In the rows, zero is written as 128.
One turn moves each row of this set onto another row. After a few examples, where does it send each row asked below?
sugor: [116 150 143 145 116 124  94  90 127 110 177 146 145 128 119 153  94 134
 119 119 133 148 128 130 139 133]
Busa: [168 128 126 117 105 136 136  86 152 130 142 144 116 102 143 123 102 120
 106 105 153 154 102 111 117 145]
poga: [169 138 128 110 105 126 147 107 135  99 153 153 128 105 140 128 109 106
 106 135 132 168 112 109 121 135]
mor: [143 158 142 137 118 151  94 111 112 136 147 140 135 105 137 117 101  98
 114 104 131 122 125 101 145 151]
kame: [119 130 127 167 118 126  78 143 122 126 143 152 139  91 139 126 126 123
 109 121 139 160 137 129 116 132]
Mez: [ 86 100 130 109 121 127 121 127 145 123 139 146 143 115 131 138 111 140
 103 117 161 151 125 116 142 133]
Zizu: [115 133 127 129 108 121 114 108 139 127 153 147 159 128 140 101 112 122
 135  88 114 134 145 103 118 149]
Vug: [ 96 121 139 103 124 131 116 115 143 144 146 139 143 111 129 143 107 150
 105 120 158 140 148 109 136 149]
Noz: [114 144 130  97 121 103 110 115 107 118 148 149 159  94 141 117 128 142
 118 109 153 147 105 131 115 118]
vefa: [106 144 102 109 109 117 111 109 130 102 144 151 130 142 121 110 100 119
 120 118 116 146 128 131 135 143]
ninu: [121 145 136 122 112 105  96 102 106 117 159 139 150  99 141 117 131 128
 130  95 140 148  89 111 118 111]
zomos: [138 159 122 100 105 121 104 127  96 114 147 150 143  92 144 119 132 149
 110 127 156 140 112 121 126 125]
danum: [145 124 133 151 101 138  96 130 115 134 155 131 136 106 129 133 129 142
 115 130 152 149 133  78 156 139]
pev: [147 123 114 139  96 131 131 106 137 118 157 153 146 137 125 144 101 126
 112 111 107 170 135 146 124 134]
pamab: [132 153 122 114 124 129  99 106 138 143 103 151 136 123 115 113 102 130
 107 130 155 142 116 110 142 155]
Lila: [ 95 124 136 143 133 119  83 135 135 143 129 143 133  92 135 130 125 116
 108 120 137 164 133 111 113 134]
kilep: [161 129 125 130 101 157 121 116 123 147 144 131 114 113 129 152 109 106
  96 124 118 159 127 105 148 143]
ged: [ 87 146 135 145 121 120  82 105 141 138 139 139 127 110 132 145 129 111
 118 125 117 164 129 106 122 130]
fafev: [168 126 126 103 111 116 154 102 133 119 146 146 146  95 139 126 126 110
 110 133 139 171 121 110 128 138]
Zev: [141 119 116 149 105 132  89 128 109 122 151 133 120 110 118 132 117 140
 107 130 162 155 115 110 162 134]
kibo: [121 143 132 113 102 124  97 108 115 132 141 134 130  97 149 117 137 134
 122 100 152 139  86  86 126 118]
vuma: [142 127 134 138 106 130 123  99 146 135 154 139 135 137 121 145  98 115
 118 105  96 171 130 105 114 137]
Boke: [108 134 151 154 107 125 107 105 135 100 174 152 161 130 131 150 110 125
 126 116 126 154 123 106 139 122]
rov: [139 125 121 110 108 144 138 104 151 150 118 152 142 125 125 155 107 130
  93 129 136 165 129 134 139 143]
firas: [160 123 127 109 110 112 151  81 139 130 159 139 149  98 142 126 124 112
 120 109 134 165 123 119 121 141]
liviv: [104 143 121 157 105 132  90 123 137 118 146 164 147 106 148 138 125 133
 109 124 136 152 145 152 118 133]
muvo: [107 162 135  96  99 131 108 100 133 123 139 148 134 110 154 128 127 146
 118 110 147 132  99  94 116 123]
Votep: [104 151 115 149  98 138  81 107 131 139 138 138 115 108 140 146 144 120
 112 137 127 155 132 110 144 134]
nofug: [ 96 143 110 137  99 143  95 117 142 137 131 153 129 104 150 144 138 136
 102 134 144 147 143 137 137 138]
pugaz: [139 104 141 126 123 135 134 117 153 155 119 149 155 115 126 142 104 119
 101 107 135 171 122 114 121 138]
zelev: [129 179 131 109  93 129 101 107 112 104 156 155 137 112 149 129 125 148
 118 124 138 134 109 109 119 122]
tuze: [170 128 128 125 105 128 137  75 138 133 162 136 132  96 144 125 113 110
 117  98 141 155 110 117 123 142]
tet: [128 122 123 131 111 125 121 120 138 137 108 158 178 115 136 104 134 123
 120 116 152 148 119 108 150 140]
dav: [165 104 124 146 106 149 126 136 116 135 149 141 137 103 134 138 109 105
  98 108 127 164 124 126 140 135]
Melin: [158 135 127 107 105 131 143  96 154 105 147 155 117 114 141 126  95 117
 105 119 140 160 106 112 108 140]
Nikil: [131 138 119 134 106 141 114 126 104 103 144 151 149 110 139 118 122  87
 112 121 130 140 111 127 169 131]

sugor turns into Vug
poga turns into Melin
pugaz turns into dav
Now these:
Zizu turns into tet
muvo turns into kibo
Votep turns into ged

One turn moves each row of this set onto another row. After a few examples, where does it send each row asked below?
Pazik: [126 151 118 137  98 131 119 141 118 124 111 127 115 132 147]
Mib: [156 147 155 118 105 117 130 119 127 137 149 100 110 133 131]
fusu: [116 132 125 127 130 132 138 100 150 128 129 134 139 107  93]
pevu: [127 145 155 103 131 120 118 131 105 107 121 142 104 121 122]
nere: [151 139 155 119 111 118 123 121 127 167 133 115 113 133 137]
lat: [122 118 133 116 135 108 119 125 145 139 120 115 109 151 142]
mov: [100 113 131 123 127 121 151 127 141 129 116 111 147 109 115]
Gan: [168 129 142 114 105 132 135 116 140 148 125 115 119 129 100]
gedi: [147 151 122 150 132 116 147 112 136 138 113 133 112 102 120]
Nudif: [127 127 121 127 117 122 132 166 114 100 122 124 120 125 131]
tuv: [113 133 135 126 141 152 143 113 134 144 135 122 138 103  99]
Libi: [147 104 117 105 111 124 127 141 124 125 129 144 137 103 124]
nop: [113 136 136 128 112 120 117 151 105 100 116 136 128 132 117]
Mudaf: [121 129 133 138 154 139 105 127 116 129 142 115 130  99 112]
Kobaf: [147 132 148 128 132 120 144 102 114 124 166 122 125 136 128]

pevu turns into Kobaf
mov turns into Pazik
Mib turns into tuv
Now these:
fusu turns into Nudif
gedi turns into Libi

